In the rows, 100 means zero.
A single turn carries every row of the set below to another of its rows. Some are shown first; where does it send the rows asked next?
Gegib: [ 89, 108, 105, 106,  96,  87, 107, 117, 103, 112, 102, 120,  94, 100, 114,
 111, 120, 111,  77,  99,  94,  97,  91, 104,  60,  86,  97, 104, 100, 106,
 107,  96,  95, 107,  95, 107]
tekid: [ 81,  92, 101, 101,  97,  95, 106, 121,  92, 107,  72, 114,  96,  98,  98,
  95, 103, 108,  74, 115, 103,  96, 107, 102,  73, 109,  94,  97, 109, 133,
 123, 117,  83, 105, 107,  99]
Sidag: [ 77,  80,  98,  90,  92, 115, 102,  98, 123, 112,  96, 126,  99, 110, 117,
  94, 103, 104,  74, 131,  68, 100,  97, 106,  76,  98,  88, 100, 124,  89,
  82, 133, 113,  87,  90, 101]
teraz: [ 77,  80,  99,  92, 101, 133, 111,  75,  99, 107,  93, 104,  90, 121, 112,
  89,  89,  81,  60, 126,  85, 119,  94,  99,  79,  77, 100, 120, 104,  84,
  74, 119,  98, 101, 106, 112]
gar: [ 83,  92,  75, 101,  90, 104, 110, 120,  94, 118,  98, 103,  90, 112, 101,
  86,  86,  98,  75, 143,  92,  87,  73,  99, 106,  72, 108,  82, 101, 105,
  88, 117, 104,  96,  95, 123]
mezu: [ 75,  84,  83, 106,  87, 106, 118, 125,  89, 118,  99, 110,  90, 108, 115,
  85,  90, 108,  77, 133,  92,  86,  73, 104,  99,  75, 116,  96,  99,  94,
  94, 121,  99, 102,  97, 119]
miras: [ 85,  78,  80, 105,  89, 105, 125, 126,  91, 112, 101,  95,  86, 110, 107,
  76,  92, 100,  73, 136,  92,  94,  75, 106, 102,  84, 101,  95,  98,  92,
 106, 112, 100, 100,  90, 108]
maka: [ 85, 111,  84,  96,  98, 119, 122, 110, 103, 125,  74, 133,  93, 119,  92,
 107,  91,  87,  83, 122,  85,  74,  79,  92,  99,  88, 105,  85, 114, 104,
 106,  95, 101,  84, 102, 102]
lor: [ 69,  88,  98,  95, 108, 138, 108,  76,  98, 105,  95, 100,  99, 116, 109,
  99,  89,  88,  59, 133,  88, 119,  87, 101,  84,  79, 105, 121, 107,  84,
  79, 120,  93,  97, 111, 106]
danis: [ 95, 110, 120,  93, 107, 134,  89,  73, 108,  88,  90, 102, 114, 105,  88,
  95, 116,  81,  79, 115, 111, 106,  74,  95,  91, 100, 114,  92, 101,  90,
  94, 105, 119, 100, 108, 113]
segat: [104, 107, 110, 108,  94, 117, 105,  87, 106, 104,  88, 130, 117, 103, 100,
  98, 110, 110,  91, 118,  96, 114, 116,  92, 119, 104,  94, 100,  97, 127,
  99,  95, 110, 112,  84,  98]
nak: [ 81,  91, 103, 110, 103, 100, 110, 126,  79, 106,  72, 107,  86,  99,  86,
  93,  99, 105,  81, 111,  95, 102, 106, 106,  80, 106,  86, 101, 106, 131,
 118, 104, 101, 105, 105, 108]
pifes: [ 81,  81,  98,  94, 107, 137, 111,  82, 103, 101,  95, 103, 101, 118, 113,
  84,  92,  90,  60, 125,  90, 116,  93, 100,  82,  68,  99, 115, 106,  79,
  76, 115,  88,  98, 104, 114]
Dod: [ 91, 112, 125,  89, 108, 129,  89,  77, 113,  89,  91,  94, 112, 111,  87,
  89, 114,  79,  79, 115, 101, 108,  72,  99,  96,  97, 110,  86, 101,  97,
  94, 107, 122, 110, 107, 106]
kivu: [ 86,  81, 107,  94, 106, 129, 105,  74, 100, 106, 100, 101, 102, 115, 121,
  97,  88,  89,  68, 124,  84, 117,  93, 108,  82,  79,  98, 126, 116,  89,
  76, 121,  89, 100, 102, 115]
matem: [103, 105, 105, 113,  94, 119, 105,  86, 111, 106,  91, 132, 120, 101,  91,
 100, 108, 104,  97, 123,  88, 115, 114,  93, 109, 112, 100,  99,  94, 128,
 104,  93, 113, 108,  88, 102]
varo: [ 72,  86,  76, 113,  91, 104, 119, 127,  99, 120,  98, 106,  84, 104, 108,
  85,  88,  93,  77, 129,  93,  90,  73,  98, 103,  79, 114,  90,  98, 101,
  93, 120,  98,  96,  93, 117]
Zame: [ 95, 101, 107, 108, 103, 118, 103,  87, 107, 107,  98, 120, 107,  96,  95,
  95, 106, 106, 101, 129, 106, 121, 118,  90, 104, 109,  98, 105,  89, 123,
 109,  89, 114, 117,  90,  99]
bupas: [ 87,  98, 100, 105, 101,  91, 107, 123,  86, 109,  68, 113,  89, 103, 100,
  90, 106, 107,  83, 115,  98,  96, 110, 104,  75,  94,  90,  87, 109, 127,
 121, 117,  89, 107, 110, 100]
lod: [ 77, 111, 104, 101, 111, 112,  83,  70, 123,  89,  68, 104,  87,  91, 116,
  98,  99,  85,  78, 140,  91,  89,  76, 104,  86,  76, 102,  89,  95, 107,
  95, 119, 106, 110, 101, 104]
Ravif: [ 85, 101, 104, 102, 101,  89,  97, 123,  96, 103,  74, 119,  81,  99,  93,
  93,  99, 104,  66, 115,  96,  96, 107, 101,  67, 101,  90, 104, 106, 118,
 119, 118,  90, 106, 109,  98]
gapeb: [ 74,  80,  74, 111,  88, 103, 117, 124, 101, 110,  90, 104,  81, 107, 109,
  81,  89, 101,  72, 129,  91,  89,  70, 103, 104,  75, 104,  87,  98, 103,
  95, 113,  99, 103,  99, 120]
zetur: [ 83, 108, 111, 108,  99, 138, 100,  96, 108, 106,  93, 115, 124, 117, 124,
 101,  97, 103,  82, 120,  93,  91, 102,  89,  90,  86,  85,  82,  95, 126,
  77,  93, 108, 122,  92, 131]
napob: [ 87, 121, 112, 106,  96, 100, 104, 101, 102, 115,  97, 118, 104,  95, 122,
 103, 115, 103,  65, 106, 101, 110,  81,  98,  64,  96,  91, 108, 108, 112,
 110,  83,  88,  97, 103,  97]
zetib: [ 99, 109,  97, 106,  98, 118, 110,  98, 118, 114,  92, 132, 116, 108, 106,
  92, 108, 107,  95, 115,  93, 114, 122,  96, 113, 111,  93, 103,  92, 124,
  93,  93, 114, 112,  93, 102]
nelin: [ 79, 105,  78, 100,  96, 121, 116,  99,  91, 119,  89, 121,  79, 119, 100,
 104,  86, 103,  75, 134,  85,  81,  86,  92,  91,  68, 114,  86, 116, 103,
 109,  97, 105,  85, 110,  97]
zil: [ 92, 114, 112, 112, 102, 121,  90,  69, 126,  84,  78, 106,  98,  95, 118,
 106, 100,  93,  79, 137,  94,  95,  68,  94,  93,  98,  95,  97,  87,  96,
  96, 119, 105, 113, 103,  88]
vomuz: [ 90,  98, 120,  95, 113, 127, 101,  84, 109,  81,  86,  92, 121, 110,  89,
  95, 121,  82,  84, 125, 105, 107,  82,  94,  94, 104, 114,  99,  94,  92,
  92, 112, 126, 108, 101, 117]
bos: [ 85, 116,  97, 106, 105, 131, 108,  99, 113, 108,  81, 121, 119, 115, 107,
 111, 108, 103,  94, 121,  99, 106, 107,  89,  88,  93,  73,  75,  93, 129,
  84, 102, 101, 123, 107, 120]
fodo: [ 77,  88,  98,  94, 103, 132,  94,  91, 104, 113,  88, 104, 110, 113, 117,
  92,  96, 107,  79, 118,  65,  97,  87, 113,  79, 100,  96,  99, 123,  84,
  72, 128, 113,  85,  96, 103]
mame: [ 90, 111, 115,  95, 111, 133,  93,  75, 116,  94,  90,  91, 112, 112,  85,
 101, 113,  80,  82, 110, 103, 102,  76,  96,  96, 110, 105,  91,  98,  97,
  86, 108, 124, 110, 100, 106]
rega: [ 79,  81,  94,  89, 112, 137, 113,  84,  94,  95,  85, 102,  92, 115, 110,
  88,  89,  86,  74, 131,  97, 126,  88, 102,  94,  77,  97, 118, 114,  78,
  87, 123,  95,  97, 106, 114]
muvo: [ 81,  87, 101, 111,  96,  94, 101, 116,  96, 115,  73, 113,  89,  95,  95,
  94, 101, 107,  76, 113,  93,  97, 109, 105,  75, 108,  84,  95, 109, 125,
 127, 116,  90, 110, 105, 101]
lim: [ 92, 114, 120, 101, 109, 130,  99,  76, 118,  92,  86,  92, 109, 109,  95,
  98, 116,  77,  77, 118, 109,  96,  71,  93,  99, 104, 113,  91, 105, 104,
 103, 108, 121, 108, 119, 107]
rim: [108, 106, 107, 110,  93, 113, 107,  90, 116,  99,  94, 127, 105, 107, 102,
 100, 107, 108,  96, 116,  96, 120, 115,  90, 105, 106,  88,  98,  93, 130,
 102,  96, 114, 114,  88,  91]

bupas turns into rim
tekid turns into segat
Now these:
vomuz turns into rega
lod turns into Sidag
zil turns into fodo
Ravif turns into zetib
pifes turns into gapeb

